In the rows, zero is written as 128.
One turn sends every row of this set to another row. A few are shown first. Where does it send the rows asked after them?
toku: [115 106 121 138  87 120 155 131 112 128 131 128  99]
gudi: [133 156 148 130 124 142 117 119 125  96 130 155 132]
Duv: [140 138 120 142 131 108 153 156 160 133  86 144 151]
Povir: [156 150 108 117 140 118 140 154 155 136 107 135 122]
banet: [147 165 104 132 141 131 139 142 138 146  97 142 155]
tolo: [140 140  93 127 127 115 155 158 139 160 102 128 131]
vatup: [156 118 104 135 104 107 148 145 154 136  96 130 118]
rebut: [129 151 148 128 138 144 115 123 120  96 130 151 126]
Sedib: [ 93 111 125 146  97 117 170 143 107 141 120 132 126]
Befus: [130 118 117 133 106 128 140 129 106 117 137 124  86]
Zas: [159 150 109 124 143 123 146 148 157 129 108 133 117]
zoror: [165 146 114 132 117 122 121 133 154 123  92 148 144]
Bag: [111 162 152 137 135 139 132 131 122 109 120 159 159]
kubuk: [ 90 127 136 160 113 117 152 146 107 133 104 149 162]
gigu: [ 86 118 138 154 111 121 154 143 106 135 105 147 157]
Rasad: [131 121 117 132 105 138 132 135 115 114 142 125  87]
bir: [ 88 119 132 159 105 124 152 153 112 136 108 145 160]
Bamu: [143 133  99 141 102 117 141 139 134 153  84 140 157]
Nareb: [132 156 142 134 133 148 111 133 129  93 132 151 131]
zipo: [136 155 141 132 134 141 115 124 119  93 133 150 122]
Nal: [129 128 121 125 103 135 140 122 110 119 144 128  90]
Gufog: [120 159 150 142 141 136 121 132 122  99 118 158 151]
bifof: [162 146 112 124 117 115 120 143 156 129  94 147 144]
Vusul: [147 161 102 125 134 125 134 148 140 150  98 142 153]
Nosim: [114 105 112 143  94 127 150 144 110 131 132 121  99]
mup: [139 141 129 128 122 146 117 132 123  98 142 136 100]
siv: [140 139 115 133 129 106 148 162 159 141  89 143 148]
Dutof: [ 97 141 144 156 123 131 136 150 120 120 107 155 171]
tafel: [112 107 115 146  94 117 155 137 102 133 125 125 105]
ges: [ 96 140 152 150 120 123 146 140 123 118 108 158 168]
fite: [ 95 106 119 154  94 121 157 151 107 140 117 129 129]
Lar: [110 102 119 138  97 124 152 133 101 131 127 124 101]
bisi: [161 144  91 118 113 124 128 140 136 149 105 134 127]
fimaz: [102 146 148 154 128 127 135 140 117 114 106 159 169]
Gitu: [ 95 137 149 149 127 130 137 138 114 119 106 158 168]
tofup: [127 116 124 128 109 133 137 126 108 114 137 127  88]
pekep: [ 89 124 134 153 100 119 157 139 107 139 108 147 159]
lig: [ 93 103 126 148  99 118 159 141 102 138 113 134 129]
gipef: [115 154 148 145 135 142 119 141 126 104 118 157 160]
naris: [155 124 104 126 109 105 141 152 155 140  98 132 120]
peb: [146 133  99 132 102 111 135 146 140 154  88 141 152]
zamog: [ 94 110 124 156  98 113 162 146 103 138 111 136 134]
gime: [113 150 154 139 139 139 122 131 121 101 115 160 154]
tuto: [163 145  88 125 114 130 133 130 131 147 106 129 123]
pom: [136 136 134 124 125 141 120 121 116  98 137 138  98]
saras: [137 136  94 135 128 116 166 153 137 158  99 125 130]
giv: [141 137 130 128 120 135 122 123 116  98 140 135  94]
rubap: [136 143 138 123 124 139 129 123 125  98 143 139  97]

bir goes to Rasad
Lar goes to rebut
Where do these go?
peb goes to bisi
tafel goes to zipo
pekep goes to Nal
banet goes to saras

One turn sends every row of this set to another row. A few are shown first. Where does it send the rows asked after them?
zomog: [141 129 133 124 158 143  81 124 136 127 114 111 168 129 121 144]
Tebo: [158 123 124 119 143 139  89 112 149 132 137 118 163 111 116 148]
Rila: [145 160 114 171 145 139 134 169 140 142 135 156 146 150 109 135]
musan: [140 151 121 148 144 121 137 170 150 177 102 155 121 123 138 121]
vev: [147 127 131 122 158 135  81 127 136 123 116 108 168 127 120 141]
tatuz: [158 130 101 116 120 129 126 102 142 134 143 129 139  96 123 139]
kobu: [138 143 122 110 159  93  92 157 162 136 116 140 134 121 167 127]
sumu: [144 129 132 127 160 144  80 125 141 123 121 114 170 131 120 147]
pilot: [141 153 121 156 147 129 135 174 163 170 119 164 124 127 138 129]
ged: [152 149 128 141 156  99 127 176 144 162 107 149 120 127 135 110]
dapa: [156 150 114 154 150 113 134 181 164 159 125 161 127 124 134 122]
ralu: [157 122 124 115 141 136  88 111 146 134 129 114 161 108 117 144]
Lesoz: [152 125 127 116 141 143  88 107 145 139 128 115 159 110 119 146]
Nalom: [149 133 105 124 122 145 127  98 146 138 148 137 140 102 124 148]
bas: [113 142  95 128 127 141 152 115 123 120 140 132 142 111 133 139]
fekin: [128 138  88 126 130 123 151 123 126 108 148 128 147 106 130 133]
Dabeb: [121 144 129 110 155 108  93 145 156 151 103 141 130 126 171 132]
Bipa: [121 145 111 118 165  97 101 154 156 112 131 136 147 129 170 139]
Gike: [155 152 126 150 163 106 127 181 157 152 128 160 125 133 133 118]
nir: [143 167 128 154 140 132 136 171 154 162 119 163 118 133 133 124]
zarin: [ 99 147 120 116 159 116 102 139 147 133 110 136 141 132 173 142]
vivin: [159 164 123 146 138 109 137 178 146 156 114 151 119 124 131 113]
Mef: [158 131 101 121 123 135 125 104 149 130 153 136 142  99 122 145]
lol: [164 155 106 159 143 107 134 178 130 134 126 139 145 139 106 118]
kosoz: [152 125 127 119 142 146  88 109 149 136 135 120 161 113 118 151]
vafi: [123 145  88 133 136 133 149 117 131 111 154 136 145 113 131 144]
furo: [134 145 124 121 165 108  91 157 175 131 134 153 138 129 167 140]
doz: [158 164 122 154 142 119 136 179 156 151 128 160 122 130 130 121]
duren: [117 147 131 120 162 124  93 146 167 148 119 153 133 133 171 144]
Maso: [121 144  88 124 131 124 151 112 116 120 134 125 141 107 133 136]
tivir: [148 155 112 150 132 113 135 164 113 156  96 131 136 135 109 113]
Runuk: [135 154 135 146 155 120 128 166 144 174 102 156 118 133 138 120]
zik: [114 143 114 110 159  95 102 148 143 124 110 127 142 126 171 132]
Sisa: [134 146 131 141 150 154 105 136 114 134 105 126 174 149 114 144]
vite: [149 142 126 132 146 130 104 142 107 128  99 113 173 140 112 131]
Laguv: [105 147 117 124 165 118 102 146 159 120 130 144 145 136 172 148]
Tir: [114 146  92 130 132 138 151 110 123 123 141 133 142 112 133 144]
kud: [146 166 127 146 134 122 137 170 143 167 105 154 115 128 133 117]
dar: [128 160 120 162 136 143 136 155 123 163 104 147 136 147 112 131]
vokop: [161 142 121 138 155 125 104 151 118 112 120 119 180 141 111 133]
Zof: [122 140  91 123 126 126 152 119 118 118 137 124 142 105 132 132]
nos: [148 132 105 118 119 139 127  97 139 142 138 131 137  98 124 143]
kasi: [130 143  85 127 133 118 149 119 123 109 147 126 145 107 130 136]
mal: [149 129 130 126 159 137  81 128 140 119 123 112 171 129 119 143]
gonu: [147 146 126 148 157 148 104 145 125 118 126 131 180 151 110 147]
Zovo: [121 141  91 131 132 137 151 120 130 111 152 135 146 111 130 141]
pivol: [154 149 114 146 145 105 136 178 152 167 109 150 123 118 136 114]
Gezut: [139 155 133 155 162 126 127 171 157 163 122 167 123 139 137 126]

kasi goes to vafi
dapa goes to pilot
Rila goes to dar
Where do these go?
Laguv goes to zarin
zomog goes to vev
furo goes to duren
Sisa goes to vite
Zovo goes to bas
Gezut goes to Runuk
kud goes to vivin
Tebo goes to kosoz
Mef goes to Nalom

